Each path below is one point turned by a fixed rotation once a step. After each direction that follows a path, write how fast that rotation turns it, in degrees each step (0 if it stays still).
Each turn is a multiple of 5 degrees from 10 to 175, or 0.
Each row of a path follows its step; steps can be skipped.
Rotation 1:
step 1: [-10  12  -8   3  -6 -44  32   3  12  17  41 -12 -21  -2  13  -9   1  -7
   0 -21  21   4  -3  24  -3  -3 -29  22  13 -27  13   4 -11   6  15  16
 -35  -3   4  30 -20 -18 -14  -1  17   6 -13  22 -21  14 -34  -9 -12   8
  15  39  -4  23 -20 -13 -15   6]
step 3: [  3 -13 -17  32 -11  32   0  31   7   6 -30  13 -10  21  11  40  -1 -20
  -2 -16  18  18   8 -13   3  -5  20   7 -10  17 -31 -28   7  -7  -5  42
   0   4 -10  11  11 -40  -5  -2  -8  15 -14  28 -12 -21   8  -8  16 -20
  13  31  18   5 -14  -5 -27   1]
step 4: [-13   9   5   1  -7   1 -28 -44  -5  -9  -1  -6   8  -5   9 -22 -29  -1
 -16  25  24  18  -5  35   6  34  32  -5  10 -12   0  31  12  15  -3  -7
  15  14  12  18  11  -7  12  -8 -10  -2  20 -18   0 -15  22  52 -14   9
 -13  14   8 -36 -11  19  12  -8]
step 5: [ 28  -4 -12  -1   3  12   8  -1 -27  43  -4 -13  -7  -9  -5 -11   5 -10
  22  -4   8 -13   2  16  -3 -14   2  -1  -3   3 -30  28  21 -17  -4  10
 -28 -17 -17  14 -15  41 -19 -29 -28 -10 -44   7  19  28   8 -28   8 -13
   7  12   7  29   2  17  25 -20]
step 7: [-27 -19  20   9  16   9 -25 -17  -4   3   5  26   7  15 -17  -1  19 -30
  21   0  -8  29  -7   3   7 -27  20  52  -8   0 -22 -32 -17 -15  31  -7
 -20 -16  17 -24 -21  12  -1  15   4  29  -2   2  -7  -1   8 -21  -4 -24
  12 -24 -14 -11  26   4  -1 -19]
step 8: [-34  30   7 -39  10 -17   4  12  17  10 -20 -19  -9   0 -17  30  10  22
 -24   1  24 -33  11  -6   0 -13  27 -29  12  19 -41  -6 -17   5 -13  13
  17  21   3  12   2 -10  41 -10   7   3   5   9  -6 -13 -39  25 -12  -5
 -10 -14   8  -7 -10   2  -1 -15]
step 14: [ 17 -37  15  -1 -13  15  19   1   5   1   9  -8 -11   8 -15   5  12  -3
  17  17 -24 -18  14  -7  -7  -2 -17  -3  -1  -5  20 -25  -4 -17 -12  12
   5  12  -9  22  29  -7  12  -2   1 -28  -6  13  -8  25 -13 -19  19 -61
  32  36 -21  27   8 -33  16   7]
step 16: [  5  -9  38  27  42  31  13  18 -13  10   5   2  25  15  -4  32 -11 -11
  -5   3 -14  11  18 -17  -4  22  16  -6 -11 -20 -31   1  26   7 -22  -3
 -20 -10 -11 -27 -15  13  24  13   2  13 -22  -7  25 -24 -20   6  16  -6
 -21   0 -26  32  11  15  20  -5]
step 18: [ -9 -15   3  49   5 -29  -6 -12 -12   8  36 -27  30   8  -4 -24   9  16
   1  46  -7   7 -15  -2  21  29 -24  23   8 -14  28  -9  -1   5  -1  -7
 -32  -3 -18   4  -5  14  -8 -18  -1  18 -25 -13 -19  24  13  -6   8  -5
  10  10 -10 -15   9  13  -8 -31]
Speeds:
[-3  1  8  7  0 10  2 -8  3  6 -8  3  2 -4 -8 -1 -4 -4  0 -2 -4  3  1  5
  0 -5 -3 -2  3  4  3  1  3  0 -4 -9  7 -1  4  2  6  5 -7  0 -7  1 -6  8
  3 -3 -6  0 -3 -2  7  4  2 -6 -8 -3  9  0]
40
[  2   7   4  -3   3  -1   2   3   1  -5   0  -2   0  -2   5   6   3   2
   3  -8  -4  -1   2   0   3   9   6   6   9   3  -4  -8   4   4   0  -3
  -4   2   4  -1   2   1  -4  -4 -10   4   0   9   1   3   3   0  -3   4
   3   0  -9  -5  11   1   1  15]
80
[ 1  6 -2  0  8  7  2 -4 -4 -1  1 -1 -1  3 -7 -1  3 13 -2  5 -2  0  6 -2
  0 -3  4 -4 -6 -5  0  3  0 -6  5 -3 -6  7  0  2 -6 -5 -6 -1  2 13 -7 -1
 -2  8  8 -4 -3 -1 -5 -7  3 -6 -5 -3  4  3]
135
[ -2  -5  -3   5  -6   6  -1   1   4  -4   5  -3  -1   2  -5  -5  -1   3
  -6   2   8   7  12   0 -10  10  -2   3  -1  -2  -2   1   6  -3 -10  -6
 -10   0   4  -6  -4  -2  -1  -4  -3  -6   4   2  -5  -3  -5  -6  -1  -1
  -5  10   4   3   1  -3   0   3]
25
[ -3  -3   4  -2   0   7   6   5   1   2 -10   5  -2  -2   1   1  -4   0
   6  -2   1   2   8   1   2   1  -4   0   7 -14   5   7   0  -4  -2   3
   7   1  -5   3  -2 -13   4  -5   3   0  -2   1   4   6  -5   2  -1   1
   0   1   2  -1  13  -4  -7  -1]
135
[ -5   2  -1   1  -4  -1   0   5   3  -1  -2   2  -5  -2   3   1   0  -1
  -5   2   8  -6   5 -13   2   0   1  -4  -3  -2   0  -8   6  -2  -1  -1
   6  -2  -1   0  -3   4   0  -5  10   2   1  -3   9   3   9   2  -2  -2
  15   6   5   4  -5  -6   6   8]
130
Rotation 2:
step 4: [ -3   4  13 -20  11   0  -1 -26  -4  30  -5   4 -10  28  -3 -18 -50   3
   8  -1 -31  30   2  17 -26  -1   4 -29   4  23   0  -6  16 -15 -10 -33
 -10   1 -15 -28 -25  10   4  -3  -3  -2  16 -22   8  12   5  19 -22  20
 -31   9   3   3 -15   9 -24   6]
step 6: [ -5 -27  -3  -3   0  -5  10  -6 -35  -9  -4   3   1  25  -4 -30  -4  -8
  19   2 -20 -10 -10   9 -21 -13   8 -16  11  17 -11  20  35 -23 -30   3
   0  -2   0 -16 -22 -13  16 -13 -17  -1   9  25  14  18 -10  31   7  11
 -18  -9  49  16 -13  -8 -18 -30]
step 10: [ -6   7   6   0 -34  25  33  14  -8  11  13 -11 -11  -8  -6  20 -21  -4
   7  -8  -6   9 -42 -13   3 -14 -15 -40  12  16  -7   1 -25 -13 -50   0
 -13 -10  12  -2 -10 -22  15   0  12  14  -7  16  21  -2  14  -6   2  -7
  -6  34  11  -4 -39  -2  -2   9]
step 11: [-12  22   0  21  -3  21   5 -14   1 -10 -34 -11 -26   6  -5  20 -22  14
  23 -25  -8 -22 -19  13 -21  26 -15 -17 -29  -1  -7  31 -16 -27 -15 -14
  14  -9  -1 -41  -7 -12  -9  15   1  12  11  23  26  25  21   1  10   8
   2  -6  -6   3  -7  14 -14 -21]
step 12: [-10  18 -11  -2 -18 -13  45   5  -8  17  31 -18 -12  40 -14   6 -30  21
  13  -3 -12  -3  -9   7  -7   1  -8 -12   2   7  10   9  -4   1 -14 -36
  12  11  -1 -14 -21 -33 -27   8  -5  -4 -10  19 -18  20  18   3 -19  -8
   2  12   2  12 -16  19 -27  33]
step 13: [ -7   7   9   5  -7  28   7  -7  -9 -13  19   5 -25  12 -18  36 -23  12
   0   5  -6  14 -31 -15   9   4   1 -26   9  28  22  10 -10 -23  -8 -23
 -19 -10  -1 -30 -32  -6   8  28  22 -30  23  12  21  11  -4  29 -17  -7
 -23 -26   2   2  -6   8   7 -10]
step 16: [ 21  39  26  16   6   2   2 -28   6  -1  30 -16 -10  16 -23   6  -9  22
  14   2  -6  11  -4 -25 -17  28  -1 -10   6  17 -19   0  -3 -31  -5 -19
   4  -7  -8   6 -16  14   9  15  26   1 -27  -8  -8  11 -26  13  -1  24
 -42   4  13  27 -15   3  -3 -28]
step 17: [-16  -1  28 -11   3 -43  -7 -18  -5 -26   8 -28 -16  14  -6  -4  -7  -8
  15 -32  -3  -3 -15   9 -11  -7  17 -34  22  25  -6  12 -10 -17 -25  -9
  22 -13  14  10 -17 -14   1   2  -4 -26   2  11 -17  -6  13 -38   1  17
 -40  -1  -5  17 -10  -4  26   1]
step 18: [  3 -14  29  -2 -10  11 -13 -13 -26   0  -3 -32   7  13 -30  -8 -35 -24
  35  25 -16  13 -29 -11 -12  20  -4 -12   8   6  -8 -10 -13 -37 -18  -3
  19  -4   1   7 -16  -8 -22 -13   6   7   9  10  17 -17 -29   4   2  29
   2  21  14  10 -34   5   6  -5]
Speeds:
[ 12  -5   8  -2   0   1   1   0   2  -4  -2 -10   3   3  -7  -3  12   4
  -7  -5   0   4   8  -4  -3  -1  -1  -1  -5  -5  -7  -7  -4   1  -6  -2
  -2  -9   8  -2   1   0  -3  -3   3  -4   6   5  -6  -5  -2  -1   4   3
  -3   0   5   4  -1  -8  -1  -3]
40
[  5  -3   1   8   1   3  -7  -1  -7  -2  -4   0  -2   0   1   1  -1   4
   1   3   5   0 -11  -4   6  10 -11   9   0   6  -4  -2  -3   5  -3  11
  -3   8   4  -3  -7   2  -5  -1   0  -4   2  -2   9  -2  -3   3   3  -1
  -5  -6   6   2   0  -4  -4   1]
145
[  1  -3  -3   2  -8  -1  -1  -1  -4   8   4  -3   4   2 -12  -2   5  -6
   5  12   4  -1   6   2  10   5   6  -2   6   7  -1   2   4   2   6   0
  -2  -2  -2  -2  -2   2  -7   1  -8   4   2  11  -1   3   4   6   1  -1
   4   7   0   6   1  -6  -3  -1]
120
[  3   1  -2   3   1  -1  -1   0 -10  -6  11   5   6   1   4   6   2   2
  -2  -1   5   3   1  -1  -3  -2  -2  -6  -3   1  -3   1  -3   8   4  -5
   3  10   1   0   0  -1  -4   6  -2  11  -8  -3  -9  -2   4 -13   2  -3
  -1   2   4   1  -6  -9  -1   6]
155
[  4   3   0   8  12  -4   5   3  -3  -1  12  -5  -5  -1   3   0   9  -5
   1   1   1  -3  -6   1   0   1   0  -2  -7  -2   3   1   4  -8   0   3
  -8   1   4   0  -5  -7   4   0  -4   1   1  -2  -6   3 -13   9   2   4
   4   4  -3  -5   3  -1  -5   7]
110
[  0   2   1  -1   1  -8  -5  -7   5  10   1  -3   5  -8   0  -1  -5  -3
  -2  -3  -1   1  -8   2   2  -3  -1   1   4   1   3  -2 -10   7  -4  -4
  -3   2  -1   3   8 -10   3  -1  -1 -12  -1   9  -6   0  -2  -3   2  -9
  -2   2  -1  -1   3  -5  -9   4]
145
